Each path below is one point turned by a fixed rotation once a step. After each direction that follows a path, write how fast that rotation turns it, in deg/step (0 if it stays still).
Each turn is a multiple of 5 degrees from 10 to 175, or 0.
Each row of a path follows its step; steps can be skipped.
Path 1:
step 3: [ -2.0 -13.9  12.1   3.1  -6.8  -3.6  -9.2  -4.5  11.8  24.0  19.6  10.3
   9.9   3.3   7.6 -21.2  -8.0   1.0  -0.2  12.8 -14.5 -15.3   5.4  22.6
  17.7  25.4   0.8   7.1 -22.7   3.1   0.8 -27.6  -3.3   4.1  28.6  12.9
 -13.5  -3.6  18.1 -16.0  -9.8  13.6  19.5 -17.1 -11.6   4.2  -0.1  -2.3
   1.5  -1.4  -6.8 -15.2  10.0 -23.9  -0.3]
step 7: [  1.9   7.6  -4.1   4.6 -26.3  -7.3   1.6  16.3   6.3  17.1   5.3   0.6
 -11.6  -4.9  -0.2   8.9  16.9  -3.7 -15.2  -8.1  25.3   9.8 -33.7  -3.5
   6.5  -4.5  16.7   1.3   9.6 -27.5  24.0  -1.5  -8.1  -0.4  23.9   1.2
  -0.5  12.5 -15.8 -19.0  18.1   9.8 -13.2 -12.9 -11.4  16.0 -15.4   3.2
  20.6  15.8 -12.4   4.6  12.7   1.7   4.5]
step 10: [ -0.5 -10.7 -10.4   8.8 -22.3  20.4   9.2  11.3 -16.2 -22.3   8.0  17.8
   5.3  -6.4 -16.1   1.2  23.8 -20.0 -10.7  16.8   1.3   2.2   9.7  -0.2
 -11.7  12.7  15.3   4.7  -3.5 -15.9  20.9   1.6  -0.4  -0.6  12.4  -4.3
   6.5  17.1   0.7  -6.2 -19.4  17.7 -24.7  22.5  -9.3  20.3  22.7   7.7
  -0.5  -7.7 -15.0  -9.1  -0.8   8.4  14.7]
step 12: [-22.1  -7.8  -3.0 -16.0  -2.2  22.7   7.7  -1.8  12.1  17.6  15.6  12.2
 -22.0  19.2  -0.3 -21.2   0.4  17.7   9.0   3.6 -11.5 -18.3 -10.3 -12.9
 -11.7  -1.0  29.9  12.2   5.5  -7.7 -19.8  -5.0   1.9  -2.2  12.8  -8.9
   2.3 -16.0   6.0  -1.9  10.1   5.6   5.0  -7.1  -8.2   8.9   5.8 -22.5
   4.3   5.9  13.7 -33.0   6.1  -6.4  17.0]
step 17: [  0.3 -16.1  12.2   1.6 -19.9   7.7  -7.7 -13.8  -1.5  -0.3 -10.5 -23.0
  -6.1   4.5  17.7 -14.9 -12.8   4.4  -1.5   3.5 -11.4  14.9 -11.5 -21.1
 -10.1   2.1  12.5   6.1  -7.5 -28.2  25.7   2.0  -0.7  17.8  -2.8  -2.0
  -4.8   1.3  -3.8  17.3   1.0 -16.5   1.5  -4.1  -6.8  22.2 -24.5  29.1
  12.9  -6.4  19.3   6.0   0.7 -32.2   1.5]
step 18: [ 23.3 -15.7  -3.2  -2.6   2.8  14.2  11.7   3.3 -10.5 -23.7  31.6  -5.9
  -2.4  10.7  22.5  -5.6  23.8  -0.6 -24.8   5.1   3.5   5.1 -26.4  -8.4
 -16.4  -5.7  -3.2  -1.0  -4.0 -13.6  -0.7  -2.5  13.6  18.2 -24.5  -7.2
  -2.1  -0.9   0.4   8.5  -4.6   2.9  -2.6 -19.0 -14.5  18.7  -3.6  19.6
 -26.4  11.3  -4.5   4.2  -0.5 -10.9   6.4]
step 19: [ 34.4  -5.3 -26.5 -11.0   1.0   2.5 -12.3  -5.6   1.8  -8.2  14.4 -12.2
   8.8 -23.9  -9.0  -2.4  14.4   1.0  -4.3  -8.2  21.1   1.4  -5.9   1.3
  -3.3  20.7   8.5  -5.0  -3.3 -20.9   6.1  -8.2 -15.0  14.6   1.5   4.7
  13.4  27.0   1.9  -0.3  -1.0   2.8   0.7 -24.7   0.7  14.8  13.4  -7.0
  -7.5  15.0 -27.7 -28.2  -5.8 -14.5   4.9]
step 30: [  4.3 -13.5  -4.3  -2.9 -12.8  28.8  -8.9   1.7  -5.3  -1.7  11.1  -9.5
  -7.3  16.3   6.9 -18.3  11.9  15.4 -10.0 -13.0 -14.2  14.0   7.0 -19.5
 -26.1  10.0   4.5  11.0   0.5 -14.9   5.2 -14.0  -7.2  14.8  19.9 -10.9
   0.1  10.3  21.3  -1.9 -24.6  -5.5 -21.0  -6.5  -6.6  24.3  -9.8  16.0
  21.2 -20.2  15.7   1.4  -5.0  -0.1  10.7]
Speeds:
[ 1.6 -3.1  6.5  3.6 -1.8  7.9 -8.1  3.2  1.6 -2.8 -2.2  0.6 -4.1  0.9
  6.3  0.8  0.1  2.9  0.2 -7.9 -4.0  1.1  4.1  2.6 -1.8 -6.8  1.4  4.7
  0.2 -3.4 -2.0 -3.0  5.3 -4.4 -1.7  2.5  1.0 -3.3 -1.7  2.3  0.0 -2.6
 -2.0  4.4 -0.1  0.1 -4.2 -1.0  1.0 -0.1  3.9 -4.3 -5.0 -3.0 -7.4] => 85
[-2.3 -0.3  2.1  6.5 -1.7  0.6  1.6 -3.7 -1.9 -3.5  1.3  0.1 -4.5  2.9
 -1.5 -3.0  7.7 -0.1 -5.6 -6.4  4.5 -1.2  1.9 -2.9 -0.4  4.2  2.7  0.2
  1.9  2.7  0.5 -3.0 -4.1  3.3  0.1 -0.2  0.6  4.8 -6.2 -3.5  2.3 -0.3
 -2.3 -5.9  3.9  0.1  6.0  1.0  2.3 -1.9  0.3 -0.8 -3.0 10.1 -9.1] => 125
[  5.9  -1.2   4.3   1.5   0.2  -5.8  -4.7   2.2   3.7   2.9   2.8 -10.6
   1.1  -2.5   0.6  -6.0  -0.7   2.5  -0.5   3.5  -0.3  -1.1  -4.9  -2.2
  -3.9   1.0  -8.1  -1.9  -3.4  -7.1  -2.2  -2.0  -1.4  -2.1   0.6   2.2
  -1.8  -1.4  -4.5  -3.4  -4.7  -2.1   0.0  -4.9  -5.4  -4.2   1.5   5.4
  -2.1  -2.8  -3.3  -0.9  -4.8   1.2  -2.2] => 25
[ 1.1  2.5  0.2 -0.6 -2.2 -2.4  5.6 -1.1  7.2  4.1  0.5 -3.0 -2.1  9.0
  4.2 -4.5  1.9 -4.7 -2.3 -0.2 -4.9  3.0  2.3 -0.8 -1.2 -6.0 -5.5  7.7
 -1.5 -2.2  2.7  2.3 -4.9  2.9  7.7  0.6  3.8 -1.1  3.5 -1.3  2.1  0.8
  2.2 -3.2  4.1 -2.4 -0.7 -1.0  0.8  0.0  7.0 -0.9  6.7 -2.3 -2.0] => 80
[-0.6 -2.4  1.0 -3.8  2.3  2.9 -0.6  1.0  3.2  5.7 -3.4 -1.2  2.3 -2.6
 -3.1 -2.9  4.1  1.2 -2.7  6.1 -0.5 -7.4 -2.6  3.6 -7.1  0.7  2.0  2.2
 -0.7  2.2 -0.7 -4.0  1.9 -2.2  4.1  2.6 -1.4 -1.1 -2.3  4.5 -0.1  0.2
  2.8 -3.0  5.5  7.0 -8.0 -2.4  7.7  2.7  2.2  8.5 -1.2  4.9 -1.7] => 80
[ 0.9 -1.3 -1.0  0.6 -3.0  0.5 -3.0 -5.6 -1.3 -3.9 -5.6  2.2  1.9  6.9
  3.7  2.0  0.2  0.7  3.8  6.2  3.7 -2.0  3.7 -4.1 -6.9 -3.1 -3.8  2.6
 -2.8  0.2  0.3  2.6 -6.5  2.9 -3.5 -4.9 -9.9 -0.6 -5.3  1.0 -1.8 -1.3
  3.3  6.8 -2.0  2.0  3.4  3.9  1.1  3.8  5.2  2.0 -2.6  1.7  2.1] => 90
[13.4  2.2  2.5 -4.3 -4.5  1.4  1.7 -0.6 -1.2 -1.1  2.4 -5.5  1.6  2.6
 -0.5  6.5  0.4  3.3 -1.9  1.3 -2.6  2.2 -0.8 -1.6 -1.0 -0.8 -2.4 -1.1
  3.1 -2.5  1.8  2.5 -0.3  6.5 -5.6 -1.0  2.7  4.4  1.1  3.4  5.3  2.5
 -8.1  1.7 -0.8  6.7 -2.3 -1.0  6.6  0.4 -5.2  0.7  1.9  1.3 -2.7] => 35
[ -1.4  -0.9  -3.5   0.3 -10.5  -1.3   4.6   0.1  -0.7  -7.3   6.5  -1.7
  -0.3  -4.8   6.4  -4.8  -3.0   0.9  -1.0   5.4  -2.3   0.7   5.9   0.3
  -1.4   0.6   4.5  -1.7  -1.7   3.2  -3.2   4.1   0.9   2.5  -0.6   4.1
   2.1  -1.9  -0.9   3.4  -5.1   1.4   4.3  -1.7  -2.2   5.9  -1.5  -0.7
   0.9 -10.5   3.0   0.4  -1.8   0.0  -1.1] => 55
